rotation steps, each row followed by its count of steps
The counts run from 0 to 501.
[  4   9   7  -1   2  40  10  12  -4   5 -23   9  -2   9   5  21  -5  -9
  31   5  22   3   1  -8 -20  -5 -20  18  24  -6  18  -1] -> 136
[ 14 -12   5 -16  18  11  14 -16  14 -19 -19  -4  10  -7  25  20  -2  17
  14   5   6  16  18   1 -38   9  -8   3  -8 -25   0   1] -> 461
[ -2  -1  -1   3  18  32  17  14  13  11 -24   6   3  -9   8   1 -21  -3
  19 -18  -1  17  23  12 -26 -17 -23  21  -4  -1 -11   1] -> 475
[  2  10 -14  16  24  27  22   9  12   7 -14  17  -6   1  31  15   4  11
  20 -17  11  -3 -16  -4  -7 -12  -5  -3  15   8 -29   0] -> 237
[  6   9  -6   6   4  36   0   1   4   9 -14  21 -15   8   6   8  -8   8
  29  -7   5   9  10  -8 -11 -23 -31  36   2  -1   7  -5] -> 7
[  6 -18  -6  -5  26  20 -13 -20  26 -10 -18  -4  -2  -1  12   6  -5  15
   3 -10  -1  18  22  14 -31  -2 -22  13 -10 -17  -3  -3] -> 146
[  1  11   0  -4  21  15  33  -7   0  -4 -16  15 -14 -16  34  12   5   2
  20 -28   4  11   3 -14 -16 -20  -3 -18  -2  -2 -15  -7] -> 364
[  8  13  -9 -12   5  20  37   4   7  -8 -25   0  18  -6  20  27  -9  12
  26  -2  13  16   9  -1 -26  -1  -9   7   2 -16  -6   3] -> 287
[ -2  -4  16  -1  16  16  28   0  -2  14 -27  25 -17  -5   2   6  -4   5
  31 -19   4   6  -8 -11 -11 -27 -16  12   5  11 -17   1] -> 29
[-11  -9 -14   3   5  19  19   5   7  -6  -3  -1 -18 -13  23  20 -13  -6
  24 -30 -11  12  16 -16 -22   1 -25  17 -10 -18   1  -5] -> 35
[ 20  -9  13  -1  23  16   6  -5   1  -9  -7  26  -5  -9  48   1   1  18
  18   7  -2   8  16  -4 -31 -12  -2   6  -6  -5  -2  -6] -> 176
[  6  25 -20   6  21  33  18   1  15  -5 -13  -4   6   3  24  24   1   4
  15  -8  18   4   7  -7 -26   2 -13  -3   5 -23  -8   8] -> 445
[  2 -31   7 -17  -1   4   3 -13   4 -20 -28   9 -12  -4  24  23   4  14
  22  -9   8  17 -11   4  -2  -6  -7   9  20   8  10 -30] -> 72
[  0 -13  10  -8   8  33 -14  -4   4  -6 -20   6 -14  -5  12   5  -8 -12
  15 -11   5  21  22   6 -21 -14 -25  17   9  -4  26 -21] -> 324
[ -1 -13  -3  -4   5  27   5   6  12  -5 -16  -2   0 -10  17  12 -21  -3
  18 -13  -5  23  29   6 -29  -3 -26  27  -6 -14  12  -7] -> 478
[  1 -19  -9  -6  23   6   5 -21  18 -24 -11   2 -13 -14  43  16   5  14
   7 -23  -3  17   5   1 -16  -2  -4 -11  -2  -8  -9 -19] -> 382
[  1 -29  13   9  26  23 -22 -14   6  -5  -5  14 -34   4  26   7  14  -1
  14  -8   4  -6  -9 -11 -18  -2 -15   2  17   2   8 -13] -> 42
[ -4 -12   7  12  31  39 -16   0  18  12 -22  -2 -10  12  -6   9   3  -7
  10  -4  17  -5  -2   4 -28   1 -26  12  20  -4  -2   8] -> 296
[  3 -25  15   2  26  18  -7  -2   9 -11 -20   8 -10   0  36  16  13   1
  12   0  17  -1 -16   5 -15   3   3 -12  33   9   0 -17] -> 407
[ 15 -22  -5  -6   9  17 -14  -8  19 -14 -24   8   5  10  21  15  -4  30
  16  10  11  13   0  20 -10  -6 -13  26  15   3   3 -20] -> 433
[  3   9  -6  14  26  23  21   6   9   6 -16  16 -10   1  29  16  10   9
  20 -15  15  -8 -21  -8  -9 -11  -3 -11  18   8 -27   0] -> 236
[ 16  27  -6   7  21  32  16  -2   3   3  -8  22  -5  -1  31   5   2  12
  20  -2   9   4  14 -11 -26 -21 -12   6  -6 -10  -8   4] -> 3
[  4  16  -9  -3  24  24  31   0  14  -4 -21  -8  10  -3  15  26   3   3
  18 -10  19   5   2  -7 -31   7  -7 -12   5 -20 -14  11] -> 443
[ -2  -3 -10  13  19  32  -3   4   8  -7   4   9 -20 -10  44   7  -4 -11
  11 -21  -7  11  21  -8 -22  -6 -17   5  -2 -10   6 -13] -> 193
[ -1  13 -16   8   7  31   3  -7  -1  -7  -4  11 -31   5  27  24  11  -7
  24 -23  12   3  -8 -25  -2 -10 -20   2  14  -7  11 -16] -> 213
[ -6   8  -3   1  23  30  23   7  15   8 -36  -2   3  -2   3  15  -5  -4
  15 -24  22  11  -6  11 -12 -13 -12  -7  20   6 -19  -3] -> 109
[  2 -22  10 -10   5  24  -8  -9   6 -14 -11  -3 -12  -2  14  18  -7  -4
  21  -1   1  14  19  -6 -31   6 -24  23   2 -21  27 -10] -> 481
[  7 -13 -17   9  21  30 -24  -6  26 -15  -7  -6  -3  12  28  19   3  11
   6   4  11   3   5   7 -24  14 -16  13  13 -17   5  -8] -> 274
[  5 -42  26  -6  17   4   0 -12   2  -1 -21  24 -23  -1  15   7   3  19
  26  -3  -2   0 -14  -5 -14 -11 -13  18  11  14  -6  -9] -> 201
[  0  -8  -8  18  30  35  -3  16  22  -2 -10  -3   3  -2  37  12  -3  -5
   4  -7  11   0   4  13 -28  10  -5  -6  21  -2 -10  -4] -> 427
[  0 -24  19 -13  26   4   4 -33   7  -3 -26  11 -29  -3   3  12  15  12
  18 -21   6   5 -12 -11 -14 -14 -14  -7   2   1  -8  -7] -> 359
